The rows of Z fall into a few groups, and each row is roughly a mix of its group's hidden directions.
Z:
.20; .28; .24; .40; .03; -.01; -.29; -.07; -.37; -.12
.23; -.08; -.22; -.05; .08; .50; .25; -.29; -.24; -.08
-.40; -.10; .33; .29; -.31; .03; -.07; .02; -.27; .20
.45; .01; -.28; -.47; .09; .05; .03; -.10; -.23; -.04
-.15; -.02; -.27; -.52; .21; .06; .31; -.08; .21; .13
-.36; .18; .33; .47; -.15; -.17; -.06; .08; .08; .08
.25; -.24; -.15; -.47; .23; .24; .12; -.16; -.22; -.11
-.19; -.34; -.25; -.39; .11; -.08; .24; .04; .34; .14
-.02; -.14; -.16; .08; .29; -.25; -.36; .19; .45; .05
.19; .21; -.08; -.02; .41; .37; .20; .18; .33; .05
-.26; -.11; .14; .01; -.13; -.36; -.35; .29; .35; .04
.25; .22; .19; .37; -.09; .28; .04; .09; -.35; -.26
-.16; -.26; -.29; -.42; .00; .11; .29; .18; .27; .13
.25; .06; -.13; .14; -.19; .04; -.61; .22; -.08; -.08
.29; .20; .26; .35; -.07; .10; -.25; -.15; -.38; -.12
.40; -.15; -.45; -.37; .17; .15; .03; -.04; .05; -.05
-.03; -.20; .00; -.39; -.01; -.38; -.29; .29; .26; -.01
.19; .24; .21; .45; .13; .01; -.13; .03; -.39; -.21
.24; .08; .26; .32; -.37; .12; -.36; -.05; -.24; -.03
-.13; -.23; .23; .26; -.44; .14; -.33; .19; -.09; .11
-.49; -.03; .46; .30; -.01; -.12; .10; .10; .05; .02
.31; .10; -.20; .16; -.15; -.13; -.54; .09; -.25; -.06
-.02; .15; .17; .23; .07; .33; .29; -.33; -.41; -.02
-.27; -.22; .09; .02; -.26; .31; .33; -.20; .20; .30
-.39; .11; .30; .52; -.18; -.04; -.03; .04; .11; .06
-.18; .02; .10; -.02; .22; .18; .60; -.17; .13; .21
-.09; .11; -.20; -.29; .18; -.29; .36; -.42; -.04; -.03
.00; -.46; -.22; -.38; .03; .11; .28; -.01; .26; .10
-.32; .00; -.24; -.36; .20; -.30; -.10; .08; .21; .31
-.13; .05; -.08; -.15; .18; .18; .54; -.28; .23; .19
-.05; .11; .15; -.28; -.22; -.53; -.14; .31; .10; .06
-.05; -.07; -.12; -.32; .16; -.01; .50; -.29; .28; -.01
-.01; .55; -.19; -.01; .46; .06; .08; -.08; -.04; .09
-.26; -.14; .17; .09; .03; -.31; -.45; .20; .33; .04
-.12; -.46; -.25; -.32; .15; -.11; .16; .11; .28; .16
.40; -.09; -.38; -.40; .27; .07; .12; -.02; -.02; -.05
-.21; -.40; -.22; -.30; .12; -.19; .15; .09; .36; .15
.38; -.06; -.16; -.38; .30; .02; -.28; -.20; -.23; -.03
.03; -.13; .17; -.11; .37; -.16; .58; -.01; .02; -.10
-.27; -.08; .12; -.20; -.21; .14; -.37; .25; .35; -.23
-.01; -.42; -.12; -.26; -.08; .15; .40; -.08; .34; -.05
.27; -.16; -.12; -.24; .23; .33; -.16; -.34; -.30; -.09
-.41; -.05; .28; .17; -.18; -.30; -.05; .29; .29; .04
-.12; -.24; .04; .05; -.18; .20; .47; -.29; .09; .33
.34; -.19; -.29; -.33; .36; .21; -.05; -.18; -.10; -.07
-.01; -.21; -.14; -.23; .20; -.33; -.19; .31; .42; .02
-.35; .17; .32; .34; -.37; -.17; .01; .14; .06; .06
-.17; -.19; -.13; -.38; .07; -.09; .30; -.26; .41; .05
.28; .18; .16; .32; .05; .10; -.29; .06; -.48; -.06
-.12; -.24; -.25; -.37; .08; .13; .44; .09; .28; .01
.31; -.21; -.29; -.55; .18; -.05; -.10; .05; .04; -.06
-.23; -.23; .25; -.05; .03; .28; .47; .04; .31; .12
.24; -.31; -.23; -.38; .30; .29; -.04; -.17; -.10; -.12
.17; .42; .25; .34; -.13; .18; -.04; -.10; -.28; -.24
.40; -.09; -.29; -.44; .32; .02; -.03; -.09; -.11; -.04
-.20; -.38; .29; .10; -.45; -.02; -.24; .17; -.04; -.05
.10; .25; .19; .39; -.05; -.09; -.41; .11; -.34; -.01
.11; -.34; .38; .12; -.02; -.06; -.09; .46; -.02; -.23
-.20; -.07; .25; -.01; .18; .34; .42; .14; .32; .11
.16; -.19; .12; .32; -.32; .19; -.40; .29; -.09; .08
.09; -.02; -.05; -.06; .30; -.06; .62; -.26; -.02; .13
-.26; .04; .17; .23; -.58; -.02; -.24; .10; .12; .01
.14; .34; .19; .38; .05; -.02; -.29; .06; -.40; -.09
.03; .46; .16; .22; -.07; -.08; -.42; -.03; -.30; .06
-.32; .05; -.17; -.42; -.09; -.17; -.02; -.10; .38; .26
-.09; -.42; -.21; -.30; .18; -.02; .36; .01; .30; .02
.22; .41; .20; .24; .10; .18; .06; -.21; -.33; -.25
.15; -.04; .00; .22; -.29; -.05; -.57; .20; -.22; -.05
-.31; -.12; .12; -.11; .01; .09; .55; -.26; .14; .19
.13; .33; .20; .45; .05; .06; -.08; .10; -.36; -.24
-.13; -.20; .31; .37; -.28; .29; -.02; .20; -.08; .26
-.15; -.19; .23; -.06; .18; .14; .59; -.01; .21; .09
.12; .12; -.28; .30; .21; .28; .50; -.08; .05; .02
-.09; .33; -.18; .05; -.13; -.19; -.53; -.08; -.28; -.03
-.31; .06; -.26; -.24; .40; -.16; .31; .18; .18; .01

Here is one row of each group, with its name. Which group are the others in?
-.21; -.01; -.02; -.01; -.43; -.06; -.57; .03; -.05; -.08 : <76>
.15; .30; .25; .41; .19; -.06; -.02; -.17; -.28; -.28 : <38>
-.30; .04; .12; .45; .03; -.21; -.24; .15; .36; .09 : <36>

-.07; -.51; .26; .01; -.20; .02; .42; -.05; .09; .07 : <76>
.15; .31; .19; .08; -.44; .20; -.34; -.15; -.18; .07 : <38>
.09; .17; .30; .41; -.28; -.12; -.40; -.09; -.14; -.05 : <38>
-.36; -.12; .41; .25; -.20; .25; -.06; .27; .00; .14 : <76>
.06; .27; .05; .21; -.18; .29; .37; -.25; -.37; .00 : <36>
-.27; -.07; .10; -.30; .20; -.05; .52; -.16; .25; -.07 : <76>
-.02; -.02; .07; .12; .17; .41; .43; -.27; -.31; -.07 : <36>
-.32; .21; .44; .25; -.34; -.15; -.01; .02; -.17; .05 : <36>
-.11; .16; -.28; .04; -.15; .10; .17; -.49; -.09; .38 : <76>
